Each row below has a hidden score, from 0 to 40, with 20 about the middle. What is it? The score is a weighted sum of the row's numbers plus the product of two more (or one squared), each taken from its middle value.
array([-0.663, 0.004, 0.672, -0.009, -0.507, 1.137, -0.693, 0.668, 0.000, -0.668, 1.530, -0.491, -0.788, -0.663, -0.016, -0.659]) -> 16
array([-0.663, -0.527, 0.002, -0.660, 1.455, -0.540, 0.647, 0.668, -0.670, 0.659, 0.014, 1.514, 1.316, -0.663, 0.654, -0.659]) -> 22
array([-0.663, -0.527, -0.668, -0.660, 0.474, -0.540, -0.023, -0.002, 0.000, 0.659, 0.014, 0.511, 0.527, -0.663, -0.016, 0.011]) -> 22
array([-0.663, 2.656, 0.672, -0.009, 0.964, 0.019, 0.647, 0.668, 0.670, -0.668, 2.541, 1.012, -0.525, -1.333, -0.686, -1.329]) -> 15
array([0.677, 0.004, 0.002, -0.009, -0.017, 0.019, -0.693, 1.338, -0.670, 0.659, 0.014, 0.010, 0.264, 0.007, 0.654, 0.011]) -> 17
array([-0.663, -1.057, -0.668, -0.660, -0.017, -1.099, -0.023, -0.672, 0.000, -0.668, 0.014, 0.511, 0.264, -0.663, -0.016, -0.659]) -> 14
array([0.007, 0.004, -0.668, -1.312, -0.507, -0.540, -0.023, 0.668, -0.670, -1.332, -1.503, -0.992, -0.788, -0.663, -0.016, 0.681]) -> 21
array([-0.663, 1.595, 0.672, -0.660, 1.945, 0.578, 1.317, 2.008, -0.670, -0.004, 0.519, 1.012, -0.262, -0.663, -0.016, 0.011]) -> 20
array([0.007, 1.065, 0.672, 4.551, 0.474, 0.019, -0.023, -0.672, 1.340, 0.659, 1.530, -0.491, -0.525, 2.017, -0.016, -0.659]) -> 24
array([-0.663, 0.004, 0.002, -0.009, -1.488, 0.578, -0.693, -1.342, 0.000, -0.668, -1.503, -0.491, -0.525, 0.677, -0.016, 1.351]) -> 22
array([0.007, -1.588, 0.002, 0.643, -0.507, -1.099, -0.693, -0.672, 1.340, 0.659, 0.519, 0.511, 0.001, 2.017, -0.686, -0.659]) -> 20
array([1.347, 0.004, 0.002, 2.597, -0.507, -0.540, -2.033, -0.672, 2.680, 0.659, 1.025, 0.010, -0.262, 2.687, -0.686, -1.329]) -> 26
array([0.677, -1.057, 0.002, 0.643, -0.507, -0.540, -1.363, -0.672, 1.340, -0.004, 0.519, 0.010, -0.525, 1.347, -1.356, -1.329]) -> 21
array([-1.333, 1.065, 0.002, -0.009, -0.017, 1.695, -0.023, 1.338, 0.000, -0.668, 0.519, -1.493, -0.788, -0.663, -0.016, 0.011]) -> 18
array([-0.663, 0.004, 0.672, 1.294, 0.474, 0.019, -0.023, -0.002, 0.670, -0.668, 1.530, -0.992, -0.525, -0.663, -0.016, -0.659]) -> 18
array([-1.333, 0.004, -0.668, 0.643, -0.507, 0.019, -0.023, -0.672, 0.000, -1.332, -0.997, -0.992, -0.525, 0.007, -0.016, 0.011]) -> 18
array([0.007, -1.057, 0.002, -0.009, -0.998, 0.019, -0.693, -1.342, 0.000, -0.668, -0.997, -0.491, -0.788, 0.007, -0.686, 0.011]) -> 23
array([-0.663, 0.004, 0.002, -0.009, 0.474, -0.540, -0.023, -0.672, 0.670, -0.004, 1.025, 0.010, 0.001, -0.663, -0.016, -0.659]) -> 20
array([0.007, 0.004, 0.002, -0.660, -0.017, 0.578, -0.023, 0.668, 0.000, -0.668, -0.492, -0.491, -0.788, 0.007, -0.016, 0.011]) -> 16
array([0.007, 2.656, 0.672, 0.643, 0.964, -0.540, 1.317, -0.002, 1.340, -0.668, 1.530, -0.491, -0.525, 0.007, -0.686, -1.329]) -> 28
array([0.677, 1.065, 0.002, -0.009, 0.474, 0.019, 0.647, 0.668, -0.670, -0.004, -0.997, 0.010, 0.527, -0.663, 0.654, 0.681]) -> 23
array([-0.663, -0.527, 0.672, -0.660, 0.474, 0.019, -0.023, -0.002, 0.670, -0.004, 1.025, -0.491, -0.525, 0.007, -0.686, -1.329]) -> 11
array([0.007, 0.534, -0.668, -0.660, -0.017, 0.578, -0.023, 2.008, -0.670, -1.332, -0.492, -0.491, -0.788, 0.007, 0.654, 0.681]) -> 15
array([0.007, -1.057, 0.002, -1.312, -1.488, -0.540, -0.023, -2.012, -0.670, -0.668, -0.492, 0.511, -0.525, -0.663, -0.016, 1.351]) -> 19
array([2.017, 0.004, 0.002, -0.009, -0.998, -0.540, -0.693, -0.672, 2.010, 0.659, 0.519, 0.511, -0.525, 2.687, -1.356, -1.999]) -> 28
array([0.007, 0.534, -0.668, 1.294, -0.998, 0.019, -0.023, -0.672, 0.000, -0.004, -0.997, -0.491, -0.262, 0.677, -0.016, 0.681]) -> 30
array([-0.663, 0.004, 0.002, -0.660, 0.474, 0.019, -0.023, 0.668, 0.000, -0.668, 0.014, -0.992, -0.788, -0.663, -0.016, 0.011]) -> 15
array([0.677, -0.527, 0.002, -0.660, -0.017, -0.540, -0.693, 0.668, -0.670, -0.004, -0.997, 0.010, -0.525, 0.007, -0.016, 0.681]) -> 15
array([1.347, 2.126, 0.002, 0.643, -0.017, -1.099, -0.693, -0.002, 2.010, -0.004, 1.530, 0.511, -0.525, 2.017, -1.356, -1.999]) -> 32
array([-0.663, 0.534, 0.002, -0.009, -0.507, 2.813, -0.023, 0.668, 0.000, -1.332, 0.014, -0.992, -0.788, -0.663, -0.016, 0.681]) -> 27
array([0.007, 1.595, -0.668, -0.660, -0.017, 2.254, -0.023, 2.678, -0.670, -1.332, 0.014, -1.493, -0.788, -0.663, 0.654, 1.351]) -> 16
array([0.007, -0.527, -0.668, 0.643, -0.507, 0.019, -0.693, -1.342, 0.670, -0.004, -0.997, 0.010, -0.525, 0.677, -0.016, 0.011]) -> 25
array([0.007, 2.126, 1.342, 1.294, 0.964, -0.540, 0.647, -0.002, 1.340, -0.004, 1.530, 0.010, -0.525, 0.677, -0.686, -1.999]) -> 27
array([0.007, 1.065, -0.668, -0.660, 0.964, -0.540, -0.693, -0.002, 0.000, -0.004, -0.492, 0.010, 0.264, -0.663, -0.016, 0.011]) -> 25
array([0.007, 0.534, 0.672, -0.660, 1.455, -0.540, 1.987, -0.002, 0.000, 1.323, 0.014, 2.015, 1.579, -0.663, 0.654, -0.659]) -> 23
array([-1.333, 1.065, 0.002, -0.660, -0.998, 3.372, -0.693, 2.008, -0.670, -1.332, -1.503, -1.994, -0.788, -1.333, 1.324, 2.021]) -> 18
array([-0.663, -0.527, 0.002, -0.009, -0.507, 0.019, -0.023, -0.672, -0.670, 0.659, 0.014, -0.491, -0.262, -0.663, -0.016, 0.681]) -> 24
array([-0.663, 0.004, 0.672, -0.660, 0.964, 0.019, 0.647, 0.668, 0.000, -0.668, 0.519, 0.010, -0.262, -0.663, -0.016, -0.659]) -> 15
array([0.007, 0.534, 1.342, -0.660, 1.945, -0.540, 1.987, 0.668, -0.670, 1.323, 0.014, 2.516, 2.368, 0.007, 0.654, -0.659]) -> 19
array([0.677, 0.004, -0.668, -0.660, 0.474, -0.540, -0.023, 1.338, -0.670, -0.004, -0.997, 0.010, -0.262, 0.007, 0.654, 0.011]) -> 15
array([0.677, 0.534, 2.012, -0.009, 1.455, -0.540, 1.987, -0.002, 0.000, 1.987, 0.519, 0.511, 1.579, 0.007, -0.016, -1.329]) -> 20
array([-0.663, 0.534, 0.002, -0.009, -0.017, 1.137, -0.023, 0.668, 0.000, -0.668, 0.519, -1.493, -0.788, -0.663, -0.016, 0.011]) -> 19
array([-0.663, 0.004, 0.002, -0.009, -0.998, 1.137, -0.693, -0.002, 0.000, -0.668, -0.997, -0.491, -0.788, -0.663, -0.016, 0.681]) -> 24
array([0.007, 1.595, 1.342, 1.945, 0.474, 0.019, 0.647, -0.002, 1.340, -0.668, 2.541, -0.992, -0.525, -0.663, -0.016, -1.329]) -> 21
array([0.007, 0.534, 0.672, 0.643, 0.474, -0.540, -0.023, 1.338, 0.000, -0.668, 0.014, -0.491, -0.262, -0.663, 0.654, 0.011]) -> 16
array([0.007, -1.057, 0.002, -1.312, -0.017, -1.099, -0.023, -0.672, 0.000, -0.668, -0.997, 0.010, 1.053, 0.007, -0.016, -0.659]) -> 5
array([0.677, 0.004, 0.002, -0.009, 0.474, -0.540, -0.023, 0.668, -0.670, 0.659, -0.492, 0.010, 0.264, 0.007, -0.016, 0.011]) -> 23
array([0.007, -0.527, 0.002, -0.009, -0.998, 0.578, -0.693, -0.672, 0.000, -0.668, -0.997, 0.010, -0.525, 0.007, -0.016, 0.681]) -> 24
array([0.007, 0.004, -0.668, -0.660, 0.964, -0.540, -0.023, -0.002, 0.000, 1.323, 0.014, 0.511, 1.842, -0.663, -0.016, -0.659]) -> 15
array([-1.333, 1.595, 0.002, 0.643, -0.017, 1.695, -0.693, 1.338, 0.670, -0.668, 1.530, -1.994, -0.525, 0.007, -0.016, 0.011]) -> 15
array([0.007, -1.588, 0.002, -0.660, -0.998, -1.099, -0.023, -2.012, 0.000, 0.659, 0.014, 0.511, 0.527, 1.347, -0.016, 1.351]) -> 21
array([0.677, 0.004, 0.002, 0.643, 0.474, -0.540, -0.023, -0.002, 1.340, -0.004, 1.025, -0.491, -0.525, 0.677, -0.686, -1.329]) -> 20
array([0.007, -0.527, 0.672, 0.643, 0.964, -1.099, 0.647, -0.002, 0.670, 1.987, 0.519, 0.511, 1.579, 0.007, -0.016, -1.329]) -> 18
array([0.677, 0.004, 0.002, -1.312, 0.474, -0.540, -0.023, 1.338, -0.670, -0.004, -0.492, 0.010, 0.001, -0.663, -0.016, 0.011]) -> 17
array([-0.663, 0.004, -0.668, 1.294, -0.507, 1.137, -0.693, -0.672, 0.670, -0.668, 0.519, -0.491, -0.788, 0.007, -0.016, 0.011]) -> 29
array([0.007, 0.004, -0.668, 0.643, -0.998, 0.578, -1.363, -0.672, 0.670, -0.668, 0.014, -0.491, -0.788, 0.677, -0.016, 0.011]) -> 22
array([0.677, -1.588, -0.668, -1.312, -0.998, -0.540, -0.693, -1.342, 0.670, -0.668, -0.492, 0.511, -0.525, 0.677, -0.686, -0.659]) -> 18
array([0.677, -1.588, -0.668, -0.660, -0.507, -0.540, -0.693, -0.672, 0.670, -0.004, 0.519, -0.491, -0.525, 0.007, -0.686, -0.659]) -> 18
array([0.007, -1.057, 0.002, 0.643, -0.507, -1.099, -0.023, -0.672, 0.670, 0.659, 0.519, 0.511, 0.264, 1.347, -0.686, -0.659]) -> 22
array([0.007, 0.534, 0.672, -1.312, 1.945, -0.540, 1.317, 0.668, -0.670, 1.323, 0.519, 2.015, 1.579, -0.663, -0.016, -0.659]) -> 20
array([-0.663, 0.004, 0.672, -0.009, 0.964, 0.019, 0.647, 0.668, 0.000, -0.668, 0.519, -0.491, -0.788, -0.663, -0.016, -0.659]) -> 9
array([-0.663, -0.527, -0.668, -1.312, 0.474, -1.099, 0.647, -0.002, -0.670, -0.004, 0.014, 0.511, 0.001, -0.663, 0.654, 0.681]) -> 19
array([-0.663, -0.527, -0.668, -0.009, -0.017, -0.540, -0.693, -0.672, 0.670, -0.668, 0.014, -0.491, -0.525, 0.007, -0.016, -0.659]) -> 19
array([0.007, -0.527, -0.668, -1.312, -0.507, -0.540, 0.647, -0.672, -1.340, -0.004, -0.492, 0.010, 0.264, -0.663, -0.016, 1.351]) -> 20
array([2.017, 0.004, 0.672, -1.312, 0.474, 0.578, 0.647, 2.008, -1.340, -0.668, -0.997, -0.491, 0.527, 0.007, 0.654, 0.681]) -> 16
array([-0.663, 0.004, -0.668, -0.009, 0.474, -1.099, -0.023, -1.342, 0.000, -0.004, 1.025, 0.010, -0.525, -0.663, -0.016, 0.011]) -> 25
array([0.007, -1.057, 0.002, 0.643, -1.488, 0.019, -0.693, -1.342, 0.670, -0.004, -0.997, 0.511, -0.525, 1.347, -0.686, 0.011]) -> 27
array([0.007, -0.527, 0.002, -0.660, -0.017, -0.540, -0.023, 0.668, -0.670, -0.668, -0.492, 0.010, -0.525, 0.007, -0.016, 0.011]) -> 16
array([-0.663, 0.004, -0.668, -1.312, -0.017, -0.540, -0.023, 0.668, -0.670, -1.332, -1.503, -0.992, -0.788, -0.663, -0.016, 0.681]) -> 20
array([0.007, -0.527, -0.668, 0.643, -0.507, 0.578, -0.693, -1.342, 0.670, -1.332, -0.492, -0.992, -0.525, 0.007, -0.016, 0.011]) -> 22
array([0.007, -0.527, -0.668, -0.660, -0.507, 0.578, -0.693, -0.672, 0.670, -0.668, 0.519, -0.491, -0.788, 0.007, -0.686, -0.659]) -> 20
array([0.007, 0.004, -0.668, -0.660, -0.507, 0.019, -1.363, -0.002, 0.000, -0.668, -0.492, -0.491, -0.788, -0.663, -0.016, 0.681]) -> 22
array([-0.663, 0.004, -0.668, -0.009, -0.998, 0.578, -0.693, -0.002, 0.000, -0.668, -0.492, -0.491, -0.788, -0.663, -0.016, 0.011]) -> 19
array([0.007, -1.588, -0.668, -0.009, -0.507, -1.099, -0.693, -1.342, 0.670, -1.332, 0.014, 0.010, -0.525, 0.007, -0.686, -0.659]) -> 20
array([0.677, 2.656, 0.002, -0.660, 2.436, -0.540, 1.317, 2.008, -1.340, 1.987, -0.492, 1.012, 1.579, 0.007, 0.654, 0.011]) -> 35
array([0.677, -0.527, 0.002, -1.312, -1.488, 0.578, 0.647, -0.672, -1.340, -1.332, -2.513, -0.491, -0.788, -0.663, -0.016, 2.691]) -> 25
array([0.007, -1.057, -0.668, -0.660, -0.998, 0.019, -0.693, -0.672, 0.670, -0.668, 0.014, 0.010, -0.788, 0.677, -0.686, -0.659]) -> 19
array([-0.663, 0.004, 0.002, 0.643, -0.507, 0.578, -1.363, -0.002, 0.000, -0.668, -0.492, -0.491, -0.788, -0.663, -0.016, 0.011]) -> 23
array([0.007, -1.588, -0.668, -1.312, -0.507, -1.099, -0.693, -0.672, -0.670, 0.659, -0.492, 0.511, 0.790, -0.663, -0.686, 0.011]) -> 18
array([0.677, 0.004, 0.002, -1.312, -1.488, 1.137, -0.693, 0.668, -1.340, -0.668, -2.008, 0.010, -0.788, 0.007, 0.654, 2.021]) -> 20
array([0.007, -0.527, 0.002, 1.294, -0.017, 0.578, -0.693, -0.672, 0.670, -0.668, 1.025, -0.992, -0.525, 0.677, -0.686, -0.659]) -> 21
array([0.677, 0.534, 0.002, -0.009, -0.017, -0.540, -0.693, -0.002, 2.010, -0.004, 1.025, -0.491, -0.525, 1.347, -0.686, -1.999]) -> 21
array([-0.663, 2.126, 3.352, 2.597, 0.964, 0.019, 1.987, -0.002, 1.340, -0.668, 3.552, -1.493, -0.525, 0.007, -0.686, -1.329]) -> 27
array([0.007, 0.004, -0.668, 0.643, -0.507, 0.019, -0.023, -0.672, 0.000, -0.004, -1.503, 0.010, -0.788, -0.663, -0.016, 0.681]) -> 28
array([0.677, 1.065, -0.668, -1.312, 1.945, -1.099, 1.317, -0.002, -1.340, 1.987, 2.035, 3.518, 2.894, -0.663, 0.654, 0.011]) -> 2
array([0.677, 0.534, -0.668, -1.312, -0.507, 0.578, -0.693, 2.678, -1.340, -1.332, -1.503, -0.491, -1.051, -0.663, 0.654, 1.351]) -> 16
array([0.007, 0.004, 0.002, -0.660, -0.507, 0.578, -0.693, 1.338, -0.670, -1.332, -1.503, -0.992, -0.788, -0.663, 0.654, 0.681]) -> 14
array([-1.333, 1.065, -0.668, -0.660, -0.507, 1.695, -0.693, 1.338, -0.670, -1.332, -1.503, -1.493, -0.788, -0.663, 0.654, 1.351]) -> 16
array([0.007, 0.004, 0.002, -0.660, -0.507, 1.137, -1.363, 1.338, -0.670, -0.668, -0.492, -0.491, -1.051, -0.663, -0.016, 1.351]) -> 20
array([0.007, 0.004, 0.002, -0.660, -1.488, 1.695, -0.693, -0.002, -0.670, -0.668, -0.997, -0.491, -0.788, -0.663, -0.016, 1.351]) -> 22
array([0.007, -0.527, -0.668, -0.660, -0.507, 0.578, -0.693, -0.002, -0.670, -0.668, -0.492, -0.491, -0.262, 0.007, -0.016, 0.011]) -> 17
array([-2.003, 1.595, -0.668, 0.643, -0.017, 5.048, -0.693, 2.678, -0.670, -1.332, 0.014, -1.994, -1.051, -0.663, 0.654, 1.351]) -> 36
array([0.007, 0.004, 1.342, 1.294, -0.507, 3.372, 0.647, 0.668, 0.000, -0.668, 1.025, -0.491, -0.788, 0.007, -0.016, -0.659]) -> 23
array([2.017, -0.527, -0.668, -1.312, -0.017, -1.099, 0.647, 0.668, -1.340, 1.323, -1.503, 0.511, 1.842, -0.663, 0.654, 1.351]) -> 25
array([0.007, 0.004, -0.668, 0.643, -0.507, 0.019, -0.023, -0.002, 0.000, 0.659, -1.503, 0.010, 0.001, 0.007, -0.016, 0.681]) -> 28
array([0.007, 0.004, 0.002, -0.009, 1.455, -0.540, 0.647, 0.668, -0.670, 0.659, -0.492, 0.511, 0.790, 0.007, 0.654, 0.011]) -> 15
array([0.007, -0.527, 0.002, -1.312, -0.998, -0.540, -0.693, 0.668, -0.670, -0.668, -0.997, 0.010, -0.788, -0.663, -0.016, 0.681]) -> 17
array([-0.663, 0.534, -0.668, -0.009, 0.474, 0.578, -0.693, 1.338, -0.670, -0.668, -0.492, -0.992, -0.788, -0.663, 0.654, 0.681]) -> 18
array([0.677, -1.057, -0.668, -1.312, 1.945, -1.099, 1.987, -0.672, -1.340, 3.314, 2.035, 4.019, 4.209, -0.663, 0.654, 0.011]) -> 19
array([0.007, 1.065, 0.002, -0.660, -1.488, 1.137, -0.693, 1.338, -0.670, -0.668, -1.503, -1.493, -0.788, -0.663, 0.654, 1.351]) -> 18
array([0.677, 0.004, 0.002, -1.312, 0.474, -0.540, -0.023, 1.338, -0.670, -0.668, -0.997, -0.491, 0.001, -0.663, 0.654, 0.681]) -> 16
array([0.007, 2.126, -0.668, 0.643, 0.474, -1.099, -1.363, -0.672, 0.670, -0.004, 0.519, 0.010, -0.525, -0.663, -0.016, -0.659]) -> 31
array([-0.663, 0.004, -0.668, -0.009, -0.017, 0.019, -0.693, -0.672, 0.670, -0.668, 0.519, -0.992, -0.525, 0.007, -0.686, 0.011]) -> 24
array([0.007, -0.527, -0.668, -0.009, -0.507, -0.540, -1.363, -0.672, 0.000, -0.668, -0.492, 0.010, -0.525, -0.663, -0.016, 0.011]) -> 22
array([-0.663, 1.065, -0.668, 0.643, -0.507, 1.137, -1.363, 1.338, 0.000, -0.668, 0.519, -0.992, -0.788, -0.663, -0.016, 0.681]) -> 21
array([0.007, 0.534, 0.672, -0.009, -0.017, 1.137, 0.647, 1.338, 0.000, -0.668, 0.519, -0.491, -0.788, 0.007, -0.016, 0.011]) -> 17
array([-0.663, 0.004, -0.668, -0.009, 0.474, 0.019, -0.693, -0.002, 0.000, -0.668, 0.014, -0.491, -0.788, -0.663, -0.016, 0.011]) -> 21
array([0.677, -2.119, 0.002, 0.643, -1.979, -1.657, -0.023, -1.342, 1.340, 0.659, 1.530, 0.511, 0.790, 3.357, -0.686, 0.011]) -> 7
array([0.007, -0.527, 0.002, -0.009, -1.488, 0.019, -0.693, -1.342, 0.670, -0.004, -0.492, 0.010, -0.788, 1.347, -0.686, 0.011]) -> 24
array([-0.663, 0.004, 0.002, -0.009, -0.998, 1.137, -0.693, -0.002, -0.670, -0.668, -0.997, -0.491, -0.788, -0.663, -0.016, 1.351]) -> 25
array([0.007, -1.057, 0.002, -0.660, -1.488, -1.099, -0.693, -2.012, 0.670, -0.004, -0.492, 0.010, -0.525, 1.347, -0.686, 0.011]) -> 23
array([-0.663, -0.527, 0.002, -0.660, 0.964, 0.019, 0.647, -0.002, 0.000, -0.668, 0.519, 0.010, -0.525, -1.333, -0.016, -0.659]) -> 17
array([-0.663, 0.534, 0.672, -0.009, 0.474, 0.019, 0.647, 0.668, 0.670, -0.668, 1.025, -0.992, -0.788, -0.663, -0.016, -0.659]) -> 15
array([-0.663, 0.004, 0.002, 1.294, -0.507, 1.137, -0.693, -0.672, 0.670, -1.332, -0.997, -0.491, -0.788, 0.677, -0.016, 0.681]) -> 30
array([0.007, -0.527, -0.668, 1.294, 0.964, -1.099, -0.023, -0.672, -0.670, 1.987, 0.519, 1.012, 1.579, 0.007, -0.016, 0.011]) -> 29
array([-0.663, -0.527, 0.002, -1.312, -1.488, 0.019, -0.693, -0.672, 0.000, -0.668, -1.503, 0.010, -0.788, 0.007, -0.686, 0.681]) -> 19
array([-0.663, 0.004, 0.002, -0.660, 0.474, 0.019, 0.647, -0.002, 0.000, -0.668, 0.519, 0.010, -0.525, -1.333, -0.686, -0.659]) -> 21
array([-0.663, -0.527, 2.682, 3.248, 0.474, 0.578, 1.317, -0.002, 0.670, 1.987, 2.035, 0.010, 1.316, 0.677, -0.016, -1.329]) -> 15
array([-0.663, -0.527, 0.672, 1.294, 0.474, -1.099, -0.023, -0.002, 0.670, 1.987, 1.530, 1.514, 1.842, 0.677, -0.686, -1.329]) -> 20
array([0.007, -1.588, 0.002, -0.660, -1.488, -1.657, -0.023, -2.012, 0.000, -0.668, -0.492, 0.511, -0.525, 1.347, -0.686, 0.681]) -> 21
array([0.007, 0.004, 0.002, 0.643, 0.964, -0.540, -0.023, 0.668, 0.000, 1.323, 0.519, -0.491, 0.790, -0.663, 0.654, 0.011]) -> 19
array([0.007, -1.057, -0.668, -0.009, 0.474, -1.099, -0.023, -0.672, 0.000, -0.004, -0.492, 0.010, 0.001, 0.007, -0.016, 0.011]) -> 20
array([0.677, 0.004, 1.342, 1.294, -0.507, 1.137, -0.023, -0.672, 1.340, -0.668, 2.541, -1.493, -0.525, 2.017, -0.016, -1.329]) -> 16
array([0.677, 0.004, -0.668, -0.009, 0.474, -0.540, -0.023, 1.338, -0.670, -0.004, -0.492, 0.010, -0.525, 0.007, 0.654, 0.011]) -> 13
array([0.007, 0.004, 0.002, -0.009, -0.998, 0.578, -0.693, -0.002, 0.000, -0.668, -0.492, -0.491, -0.788, -0.663, -0.016, 0.681]) -> 22
array([1.347, 0.534, 0.672, -1.312, 1.455, -0.540, 1.317, 0.668, -1.340, 1.323, 0.014, 1.514, 2.631, -0.663, 0.654, -0.659]) -> 9
array([-0.663, 0.004, -0.668, -0.009, -0.017, -0.540, -0.693, -0.002, 0.000, -1.332, 0.014, -0.491, -0.525, -1.333, -0.016, 0.011]) -> 18
array([-0.663, 0.004, -0.668, 1.945, -0.017, 0.019, -0.693, -0.672, 0.670, -0.668, -0.492, -0.491, -0.525, 0.007, -0.016, 0.011]) -> 28
array([0.007, 0.534, -0.668, -0.660, 0.474, -1.099, -0.023, -0.672, 0.670, 0.659, 1.025, 0.511, 1.316, -0.663, -0.686, -0.659]) -> 4
array([0.007, -1.057, 0.672, 1.945, -0.017, -1.099, 0.647, -0.672, 1.340, 0.659, 0.519, 0.010, 0.264, 2.687, -0.686, -1.999]) -> 18
array([1.347, 0.004, 0.002, -1.312, -0.017, 0.019, 0.647, 2.008, -1.340, -1.332, -1.503, -0.491, -0.525, 0.007, 0.654, 0.681]) -> 15
array([0.007, 0.534, 0.672, -0.660, 1.455, -0.540, 1.317, -0.002, 0.000, 1.323, 0.519, 2.015, 1.579, 0.007, 0.654, -0.659]) -> 21
array([0.007, -1.588, 0.002, -0.660, -0.998, -1.099, -0.023, -1.342, 0.000, 0.659, 0.014, 0.511, 0.001, -0.663, -0.016, 0.681]) -> 22
array([2.017, -0.527, -0.668, -1.312, -0.017, -1.099, 0.647, 0.668, -1.340, 1.323, -1.503, 0.511, 2.105, 0.007, 0.654, 0.681]) -> 23
array([-0.663, 0.004, -0.668, 0.643, -0.507, 1.695, -0.693, -0.002, -0.670, -1.332, -0.997, -0.491, -0.788, 0.007, -0.016, 0.681]) -> 27
array([0.007, 0.004, -0.668, -0.009, 0.474, -0.540, 1.317, -0.672, -0.670, 1.323, 0.519, 2.015, 1.579, -0.663, 0.654, 0.681]) -> 23
array([-0.663, 0.004, -0.668, -0.660, -0.507, 0.578, -0.023, 0.668, -0.670, -1.332, -1.503, -0.992, -0.788, -0.663, 0.654, 1.351]) -> 19
array([0.007, -0.527, 0.002, 0.643, -1.488, 0.578, -0.693, -0.672, 0.000, -0.004, -0.492, 0.010, -0.525, 0.677, -0.016, 0.681]) -> 24
array([-0.663, 0.534, 0.002, -1.312, -0.998, 1.695, 0.647, 1.338, -2.010, -1.996, -2.008, -0.491, -0.788, -0.663, 1.324, 2.021]) -> 12
array([-0.663, -1.057, -0.668, -0.660, -0.017, -0.540, -0.023, -0.672, 0.000, -0.004, -0.492, 0.010, 0.264, 0.007, -0.016, 0.011]) -> 19
array([0.007, -0.527, -0.668, 0.643, -0.507, 0.019, -0.693, -1.342, 0.670, -1.332, 0.014, 0.010, -0.525, 1.347, -0.686, -0.659]) -> 22
array([1.347, -1.057, 0.002, -0.009, -0.507, -1.657, 0.647, -1.342, -0.670, 1.323, -0.492, 0.511, 1.053, 0.007, -0.016, 0.681]) -> 33
array([-0.663, -0.527, -0.668, -0.009, -0.017, -1.099, -0.023, -0.672, 0.670, -0.668, 0.014, 0.010, 0.001, -0.663, -0.016, 0.011]) -> 19
array([-0.663, -0.527, -0.668, -0.660, -0.507, -1.099, -0.023, -0.672, 0.000, -0.668, -0.997, -0.491, -0.525, -0.663, -0.016, 0.681]) -> 21
array([0.677, -0.527, -0.668, 1.945, -0.998, -0.540, -0.693, -0.672, 1.340, -0.004, 0.519, 0.010, -0.525, 2.017, -0.686, -0.659]) -> 27
